One turn moves each row of this set onto another row. After a few examples, where does it send each row asked below?
vig: [ 2.95  3.76  0.18 -1.26  1.60 -0.49  1.45  1.72  0.26 -0.49  0.69 -1.05
 -3.63  0.38  0.78 -0.05 -0.80  2.25 -1.17  0.69  1.18 -1.37]
Dagag: [-0.71 -0.96 -0.22  0.70 -0.29  0.23  0.49 -1.44  0.10  1.19 -0.66 -1.64
  1.75 -0.52  1.87  0.68  3.24  2.72 -0.84  3.40  3.00  0.84]
ladal: [-0.26  0.85 -1.82 -0.72 -2.85 -1.10 -2.13 -0.95  1.66 -0.86  0.63  1.11
 -2.74 -2.79  2.52  1.82 -2.82  0.19  2.48 -1.21 -1.06  2.98]
gal: [ 0.60  0.88  0.24 -0.05 -1.24 -2.22 -2.97 -2.34  3.89 -1.69  3.20  0.64
 -1.85 -2.23  1.50  1.61 -0.52  0.08  1.00 -1.94 -1.70  1.01]
Fola: [ 0.22 -0.57 -0.18  0.45  0.47 -0.11  2.98 -2.49 -0.70  2.41  1.15 -0.20
  0.74  1.57  0.54  1.59  1.67  2.25 -0.95  2.15  2.04 -2.16]
Beba: [-3.30  1.47 -0.24 -0.14  2.51 -1.01  0.35 -1.16 -0.88  3.00 -1.06 -0.16
  0.55  2.53 -1.48 -1.61  0.63 -1.11  0.39  1.06  1.48  2.60]
fuv: [-1.10  2.67  0.83  0.22  2.87 -1.06 -0.75 -1.34  1.30  2.40 -0.47 -1.79
  2.46  3.99 -1.15 -0.80  2.17 -1.22  0.79 -1.05  0.44  1.97]
sibeb: [-2.81  2.80  0.78 -1.07 -0.21  0.44  2.01  1.80  1.14  0.82 -1.30 -2.33
 -1.75 -0.49 -0.18 -3.10  0.02 -0.80  0.42  1.06 -1.64  0.64]
Mufa: [-0.80  0.79 -1.00 -1.62  0.90  0.91 -1.78 -2.46  1.55  1.16 -0.54 -1.37
 -0.50  4.96  0.18  1.75  1.16  3.29  2.84 -2.80 -1.51 -2.00]
vage: [ 0.51 -0.84 -0.79 -0.03 -1.25 -0.47  0.55 -0.84  1.96 -0.08  1.59 -1.56
 -0.17 -1.46  1.69 -0.13  3.52  0.84  1.10  1.52 -3.50 -1.83]
nov: [ 1.85  1.76 -1.19 -1.46  1.93  0.10  1.38  0.10  2.68 -1.12  1.70  1.75
 -0.50  0.62 -0.39 -0.04 -0.03  2.32 -0.65  1.77  1.62 -2.81]
Senok: [ 1.74 -1.45 -0.71 -0.86  0.73 -0.90  0.00 -3.00  0.52  0.36 -2.42 -1.79
  1.22  0.81  3.68  2.74 -0.34 -1.20 -0.26  1.77 -2.25 -1.95]
dagu: [-1.34 -1.38 -0.86 -0.15 -0.32 -0.57 -0.06 -0.53  1.46  0.96 -0.23  1.39
 -0.43 -2.33  0.30 -0.31 -0.93 -2.78  3.52  1.14  1.00  4.26]
zatu: [ 0.15 -1.90  2.61  0.17 -2.11 -0.93  0.72 -1.06 -0.17  1.41  1.99 -1.01
 -1.04 -1.37  1.28  0.08  1.01 -1.58  2.68  0.57 -3.00 -0.82]
miroz: [-1.57  1.17  0.29  3.22  0.86 -2.10 -0.44 -3.12  3.65 -0.52  0.83 -0.91
 -0.75 -1.02  1.56  1.64 -0.43 -1.50  0.17 -2.44  2.70  3.73]
Pogot: [ 1.41  1.35 -0.10  1.05 -0.19 -0.26  2.65 -2.78 -1.10  1.41  0.85 -0.44
 -1.18  3.43 -0.59  2.65 -0.62  0.29  0.21 -0.34 -0.25 -3.77]
fifi: [ 0.44  3.48  1.00 -0.43  1.01 -0.62  1.17  1.64 -1.54 -0.05 -1.22 -3.53
 -4.80 -0.32  2.39 -0.17 -1.84  1.33  0.76 -1.23  1.45  0.61]
gufa: [ 0.86  2.00  2.75  0.88 -1.30  1.43  0.61 -1.96  0.37 -0.06  2.42  0.05
 -2.48  1.98 -2.29  1.75  0.52  1.43  4.22 -0.82  1.87 -1.12]
Fiva: [-0.58  0.66 -0.33  1.26 -0.10 -1.38 -2.22 -2.88  2.22 -0.34  0.80  1.03
 -0.13 -1.36  1.67  2.47 -0.75  1.69 -0.83 -0.21  4.99  3.50]
zap: [-0.23 -0.87 -0.03 -1.31 -0.89  1.77 -0.82 -1.50  0.52  2.80 -0.63  1.33
  0.26  0.87 -0.63  2.20  0.39 -2.59  4.13 -1.21  0.51  4.11]
rutis: [-0.83 -0.80  1.22 -0.22  3.14 -1.88 -0.19 -1.84  2.30  3.51 -0.11 -1.12
 -1.48  2.50  1.15  0.87 -0.98 -1.94  0.41 -4.40 -0.74  1.06]
minab: [ 2.56  0.22  0.53  2.46  0.86 -4.02 -1.33 -1.29  0.88 -0.92  0.21 -1.46
 -3.10  0.16  3.26  1.50 -2.51  0.02  1.23  1.13 -1.81 -1.06]
gopa: [ 0.22 -1.58  0.11  0.69 -1.73  2.32  0.02 -2.51  3.32  1.44 -2.90 -0.67
  2.09  1.64  2.04  4.30 -1.09  1.64  1.15  1.76  1.48  0.74]
kupit: [ 0.29  1.20 -3.14  0.74  0.06  0.94 -0.20 -0.31  2.19 -1.74 -0.58 -1.82
  0.81  0.99  2.49  0.16  4.22  2.53  1.26  1.14 -1.48 -1.54]
lutu: [-1.49  4.34  0.19 -1.90 -1.07  2.03 -1.07  0.59  2.41 -2.80 -0.02  0.84
 -2.37  0.02 -0.11 -1.28 -1.17 -0.06  1.99 -1.84 -0.18 -1.57]
fudin: [-0.40  4.63 -2.19  0.20  1.28  1.11 -2.19 -1.06  1.84 -1.32 -0.87  0.44
  1.04  3.69 -0.33  0.31  1.40  1.00  2.71 -2.26  2.54  0.40]
tam: [-1.79  2.95 -0.24 -1.15  1.57  0.56 -3.18 -2.09  0.40 -0.58  0.16  2.96
  0.17  3.16 -1.37  0.12 -0.53 -0.27  1.84 -1.75  2.91  0.58]
zaf: [-2.76 -3.13  0.59  1.01 -1.15  0.75 -0.95 -3.38  2.55  0.35 -3.01 -2.05
  0.50  1.02  2.57  2.84 -1.30  2.10  0.75 -0.38  2.54  1.57]
Duf: [-0.38  5.19  1.07 -0.37 -0.76  1.27 -1.95  1.70  2.33 -2.83 -1.55 -2.19
 -1.01 -0.02  1.46 -1.63  0.04 -0.22  2.41 -2.08  1.14  0.74]
naz: [ 0.64  1.70 -0.52 -1.70 -0.34 -0.32 -2.42 -1.06  1.03  0.38  0.00  1.38
  0.32  0.60  1.88  2.73 -2.19  4.39 -1.82  0.91  3.65  2.13]
sir: [-2.57  1.24  1.59  0.39  0.42 -1.13  0.32 -1.09 -0.18  0.54 -2.90 -4.45
 -3.63 -0.72  2.94 -0.10 -2.16  0.06  1.00 -2.42  2.25  2.13]
kepif: [-0.27 -3.58 -1.53 -0.50  1.07 -0.10 -0.62 -0.87  1.17 -0.03 -3.35 -2.05
  0.36  0.95  4.67  0.88  0.52  1.22 -0.60  0.72 -0.75 -1.45]
laku: [-1.30  0.68  1.05  1.30 -0.56  0.82 -1.44 -0.17  1.11 -1.17 -2.53 -3.01
  1.40 -1.04  3.37  0.07  2.00  1.48 -0.08  1.50  3.63  3.04]
lig: [ 0.11 -1.32 -0.09  1.16  0.86 -3.19 -1.65 -1.92  1.69 -1.61  0.20 -2.55
 -2.86  1.48  2.89  0.75 -1.08  2.61  0.60 -0.42 -2.75 -2.55]
dinu: [ 0.68  0.22  1.40  3.91 -1.79 -0.90 -1.38 -1.15  3.41 -0.08 -0.24 -0.65
 -2.24  1.00  1.44  3.14 -3.39  3.06  2.76  1.26  1.80  1.64]
Vof: [-0.64  1.74 -2.64  0.11 -3.26  0.13 -0.69 -0.35 -0.50  0.73 -2.87 -0.69
 -2.28 -0.27  1.72  2.57 -3.75  0.19  2.07 -0.08  0.11  3.76]
taza: [ 0.13  2.39 -2.03 -4.21  0.66 -0.89 -0.20 -0.92 -1.03  1.31 -2.53 -2.23
 -0.86 -0.70  1.40  1.12 -1.13 -0.42 -0.87  0.85 -0.94  3.79]
bovo: [-0.49  0.35 -0.28 -2.32  0.39  2.18 -0.61 -2.33  0.62  3.13 -0.41  0.02
  0.45  4.00 -0.82  3.19  0.55  0.14  3.45 -3.15 -0.54  1.24]
Rupe: [ 0.81  1.28  1.32  0.69  1.08 -2.18 -2.67 -2.28  4.25 -1.00  2.98 -0.86
  0.35  1.52  0.62  0.96  1.77  0.19  0.64 -2.01 -2.99 -0.19]
mot: [-0.96  2.45 -1.46 -3.88 -0.80 -0.53 -1.28 -0.51  1.06 -1.37 -1.61 -1.49
  0.05 -1.75  0.80 -0.11 -1.64  2.65 -0.11  3.28  0.26  2.65]
Muze: [ 0.64  2.34  0.99  0.07 -0.95  3.13 -0.45  1.35  0.54  0.18 -0.01 -0.60
 -2.95  2.79  0.08  1.41  0.00  3.70  4.40 -1.85  1.92 -0.75]
fubo: [-0.11  1.05  0.03 -2.74  2.73 -1.35  0.74 -1.17 -0.99  3.26 -1.62 -2.31
 -1.28  0.88  1.65  1.31 -1.28 -2.48 -0.39 -2.55 -0.87  2.64]
dobun: [ 2.42  2.21 -0.11 -2.14 -0.74  1.28 -1.24  1.54  0.30  1.20 -2.03 -0.13
  0.20  2.80  1.56  2.25 -2.27  3.20 -2.12  1.23  0.96 -0.30]
fipuz: [-0.75  0.09  3.18 -0.10 -0.03 -1.26  0.00 -4.14  0.57 -0.44  3.09  0.28
 -0.04  0.53 -2.41  0.49  0.26 -0.70  3.15  0.90  0.91 -0.94]
kura: [ 0.97 -0.94  3.68  1.47 -1.89 -0.86 -0.89 -0.27 -0.94  2.23  0.37 -0.24
 -1.69  0.99  0.53  1.32 -1.89 -3.16  2.96 -0.97 -1.09  1.15]
dum: [-1.81  3.71  0.11  0.99  0.86 -0.89  2.27  0.20  1.92  0.57 -1.37 -3.78
 -0.81 -0.17  0.58 -2.07  0.74 -2.85  1.07 -1.47 -0.58  1.72]
peb: [-0.75 -2.36  1.54  3.41 -0.02 -1.54 -1.62 -1.44  4.50 -0.17  0.57 -0.17
 -2.73  1.43  1.84  1.91 -2.65  2.27  1.52 -1.97  1.16  0.49]
fibuz: [-0.27  0.77 -0.58 -0.18 -0.02  2.68 -1.25  2.46  0.93 -0.34 -3.19 -1.71
 -2.42  1.66  3.31 -0.37  0.34  3.72  2.76 -1.33  2.26 -0.78]

fubo turns into Fiva
fibuz turns into kupit
Now these:
taza turns into naz
kepif turns into fudin
Beba turns into dinu
Vof turns into mot

